In the data rows, 50 means zero.
Here are some points, each followed by its number:
33/51/29/34/47/81/69/78/40/64/35/65/76/67/43/45/17/19/43/31/15/53/17/32/38/56/31/26/55/33/23/58/27/56/23/14/30/28/71/70/36/63/45/39/37/36/36/30/41/26/31/67/64/26/32/78/26/21/21/28/26/22/68/35 0
46/65/60/59/81/47/71/38/76/69/60/49/43/57/75/66/70/61/79/62/36/68/72/61/50/59/69/44/65/68/80/69/29/69/63/61/70/76/63/53/40/27/69/53/52/45/67/68/65/76/39/65/67/80/67/30/51/73/58/80/64/60/39/44 1
55/23/54/57/69/67/47/31/83/33/34/56/72/37/65/31/29/37/62/37/47/48/59/58/51/52/31/30/71/44/29/31/58/38/33/32/30/58/39/73/29/38/39/35/69/77/45/74/75/70/45/75/55/43/71/30/43/64/34/43/72/78/47/30 2
66/76/59/26/57/48/71/49/46/48/69/60/47/74/69/60/73/72/75/35/59/52/75/67/69/67/78/74/66/53/81/79/46/69/42/57/43/74/71/38/63/62/58/49/58/53/80/57/48/51/65/43/75/77/61/27/67/58/63/80/77/46/45/50 3
42/47/57/59/65/35/46/69/38/73/35/56/67/67/51/55/67/40/72/35/58/42/58/54/57/63/75/66/50/61/78/75/55/39/43/64/65/74/52/44/45/70/52/29/78/45/77/48/33/30/70/37/71/70/30/25/78/63/61/68/39/47/64/41 4
45/71/67/43/68/64/34/56/56/43/67/53/66/69/66/71/72/67/79/45/42/68/74/40/50/76/77/63/70/70/70/71/61/66/73/68/51/65/64/70/73/53/43/70/73/45/61/56/56/50/66/59/67/60/77/54/43/35/59/48/69/39/70/67 5
52/43/54/38/46/69/73/70/46/38/54/65/67/33/48/53/53/44/70/49/36/59/54/31/65/34/71/43/73/41/55/66/45/67/31/21/57/73/56/55/39/36/58/59/28/74/53/41/52/33/38/50/68/75/65/38/37/36/33/73/39/46/74/43 6
63/37/60/71/42/43/59/46/55/32/63/34/65/74/57/53/58/67/60/55/70/39/67/70/45/34/55/77/38/61/61/36/61/55/58/56/68/77/40/50/60/83/42/37/65/72/66/77/30/72/70/38/70/46/26/26/80/66/68/67/69/61/37/50 7
26/22/53/81/19/71/18/23/14/54/38/23/22/23/20/23/52/53/27/29/66/26/26/28/36/59/20/53/19/22/16/19/46/36/87/78/27/30/16/15/22/33/54/35/28/29/48/63/37/34/19/32/25/46/29/20/76/67/67/49/39/67/31/36 8
25/28/45/41/36/42/25/30/51/51/34/41/37/30/30/39/74/59/62/25/48/36/20/51/30/73/66/66/32/32/29/29/31/36/76/73/27/38/24/28/32/33/44/47/66/41/52/50/34/41/46/56/32/60/23/27/74/67/48/49/48/50/73/43 9
36/66/56/59/58/41/63/72/73/56/69/63/28/66/62/69/50/34/31/78/57/42/56/79/69/46/65/62/38/80/73/70/54/62/74/41/76/60/71/44/81/67/31/41/51/60/54/71/71/74/73/56/36/43/37/62/27/35/37/36/65/44/27/65 10
19/19/34/88/16/76/16/15/8/39/23/47/22/23/25/30/53/40/33/38/38/31/26/19/43/58/20/69/25/19/18/26/66/50/94/68/20/19/16/21/14/18/26/28/30/25/34/74/68/72/26/41/29/32/18/26/21/38/41/68/68/76/26/48 11
48/25/32/35/56/71/31/61/34/54/28/54/70/34/35/36/22/24/26/45/20/28/27/27/62/84/25/32/75/49/27/59/29/60/32/19/31/32/67/75/35/37/54/75/33/47/50/27/47/24/40/40/60/62/71/71/42/21/25/26/26/28/54/53 12
63/40/69/51/72/72/68/57/75/60/47/69/75/60/76/60/44/31/54/62/28/35/54/51/48/29/71/67/41/54/33/32/63/59/45/29/46/51/68/48/67/68/32/47/67/67/48/65/67/50/48/65/42/56/33/68/47/53/58/47/65/68/52/58 13
Which five points above are nearest to each new point by angle? Their numbers follow each, nearest first.
57/75/20/46/72/74/43/53/49/61/29/65/43/74/35/38/56/31/53/58/50/39/56/35/23/33/57/23/19/26/52/74/30/25/27/74/46/46/41/29/29/35/24/26/67/28/54/28/27/52/40/39/62/52/71/44/65/30/37/40/29/26/40/31 -> 0 4 12 8 9
50/68/33/57/24/61/31/70/41/32/34/64/30/33/41/89/47/85/39/48/39/87/59/30/65/35/72/38/75/58/23/19/42/61/61/63/45/28/20/29/39/31/58/64/33/31/29/38/56/37/54/37/48/36/72/76/42/24/31/31/70/48/79/52 -> 11 12 6 0 5
42/64/65/31/65/54/32/57/42/71/69/70/67/57/64/63/75/63/61/70/71/48/69/75/53/74/69/74/62/48/76/72/65/60/67/78/52/73/70/74/64/29/40/28/63/50/72/63/62/65/63/43/63/70/36/32/69/48/61/75/68/63/50/70 -> 3 5 1 4 7
32/41/78/41/65/58/55/29/66/39/32/48/61/58/71/55/49/64/54/49/34/44/48/66/59/64/30/37/64/48/53/61/65/71/53/32/39/28/48/83/42/71/40/80/61/70/28/67/73/58/45/68/60/71/70/72/28/30/36/43/64/52/36/53 -> 2 5 13 12 0
37/31/30/63/19/62/51/61/28/60/66/22/67/47/29/30/24/37/28/31/35/54/28/36/20/37/68/50/18/30/79/56/51/66/35/28/63/58/36/41/79/83/30/21/26/25/19/33/23/27/87/34/35/23/18/39/79/73/36/26/27/30/21/35 -> 0 8 7 11 4
54/68/31/55/70/35/66/64/70/73/61/56/40/68/64/63/71/39/71/66/32/48/48/27/47/28/50/31/32/75/53/39/46/43/48/41/56/65/70/61/29/28/68/58/70/43/49/30/37/62/40/63/52/72/38/30/70/63/56/75/56/71/30/56 -> 1 4 13 3 7
47/31/39/46/28/37/39/28/38/34/70/33/38/72/37/45/41/44/24/35/41/50/59/70/27/19/29/67/25/48/37/31/41/38/32/31/61/76/33/26/71/88/54/32/28/48/59/32/30/61/75/41/57/27/24/47/73/77/70/50/28/66/24/28 -> 7 8 9 11 4
68/65/72/59/74/42/45/59/66/65/72/38/43/63/73/64/51/65/27/67/67/31/72/36/33/40/75/65/52/67/57/70/73/59/53/73/32/69/69/70/65/38/34/44/65/60/72/46/59/69/37/36/67/67/36/58/65/62/76/70/60/71/58/56 -> 3 1 5 7 13
46/72/75/60/61/36/59/51/71/42/30/37/49/32/35/64/25/56/62/62/31/26/38/68/53/52/33/40/45/34/27/57/61/80/45/31/30/23/57/81/41/26/59/82/42/32/33/37/80/31/47/40/38/32/63/74/16/20/22/47/35/35/34/68 -> 12 0 6 11 2
61/30/35/31/73/60/73/48/52/63/42/71/56/56/52/31/46/26/35/45/66/28/37/34/52/43/39/20/67/43/62/60/64/37/28/31/58/38/32/72/31/39/66/56/37/55/37/29/35/32/67/65/47/69/74/64/66/35/29/54/75/59/65/55 -> 12 6 0 2 13
46/34/45/47/33/32/33/31/31/79/69/37/48/66/36/33/77/70/70/39/74/64/33/64/59/68/40/79/42/49/29/50/62/37/67/40/50/78/60/28/55/72/37/46/43/69/77/59/45/60/71/39/54/31/34/22/76/71/71/62/62/43/31/47 -> 7 4 3 9 8
79/49/72/36/31/28/47/52/60/34/66/49/43/55/31/28/38/58/52/62/68/66/53/60/54/41/50/52/63/56/27/47/50/51/35/30/72/46/61/60/58/72/65/64/56/75/33/63/74/70/36/66/65/32/71/76/68/71/36/53/51/32/59/64 -> 2 7 10 13 6
67/55/35/57/22/32/65/25/52/40/52/34/61/15/48/62/40/36/58/34/61/61/36/36/66/31/28/53/74/27/34/26/51/34/31/31/31/56/57/71/24/26/32/55/15/54/41/45/36/62/40/34/25/64/36/63/31/34/68/48/47/57/51/35 -> 11 12 6 2 8
55/38/43/72/31/44/29/28/20/34/30/55/61/69/30/19/61/29/67/37/66/30/28/23/32/66/55/31/38/39/48/44/40/48/74/62/44/38/40/41/30/30/49/31/62/49/65/36/34/34/31/23/40/57/38/23/75/68/73/47/57/66/44/76 -> 8 9 11 4 7
46/62/74/55/48/33/32/42/44/31/47/60/53/63/54/78/69/79/60/74/34/74/40/48/60/74/76/31/69/43/65/59/49/50/73/58/43/46/67/66/57/35/50/75/66/46/66/31/43/24/71/58/46/66/81/72/29/29/35/41/42/32/55/53 -> 5 3 1 12 6
32/47/33/52/26/35/41/48/32/54/57/39/48/62/35/34/63/58/39/64/69/27/25/26/25/44/62/69/21/45/70/34/75/50/67/60/33/51/52/26/38/49/35/39/38/44/75/35/31/40/36/45/33/45/24/18/86/65/80/37/43/47/34/40 -> 8 9 11 7 4
26/30/41/44/72/71/53/64/28/39/35/68/67/41/30/39/21/27/20/27/23/45/31/35/32/85/28/23/72/65/28/75/28/63/46/22/24/28/56/80/45/56/55/75/58/36/26/39/42/20/38/72/67/56/76/70/32/22/22/33/28/22/59/36 -> 12 0 6 2 11
72/61/70/65/37/28/56/36/51/58/77/62/67/48/47/70/64/75/66/49/66/70/41/71/68/63/61/58/77/59/42/60/63/70/47/65/82/60/63/36/67/42/44/50/50/60/69/75/70/64/59/61/29/31/75/77/37/58/33/76/57/42/73/49 -> 5 3 1 10 7
64/74/53/34/34/59/68/65/58/41/27/34/35/25/42/52/27/54/15/29/59/63/42/57/23/23/17/39/59/70/31/26/59/43/52/33/56/25/63/52/58/41/32/43/29/50/33/27/56/39/35/53/40/24/38/76/41/40/51/58/37/68/46/31 -> 0 12 8 11 2
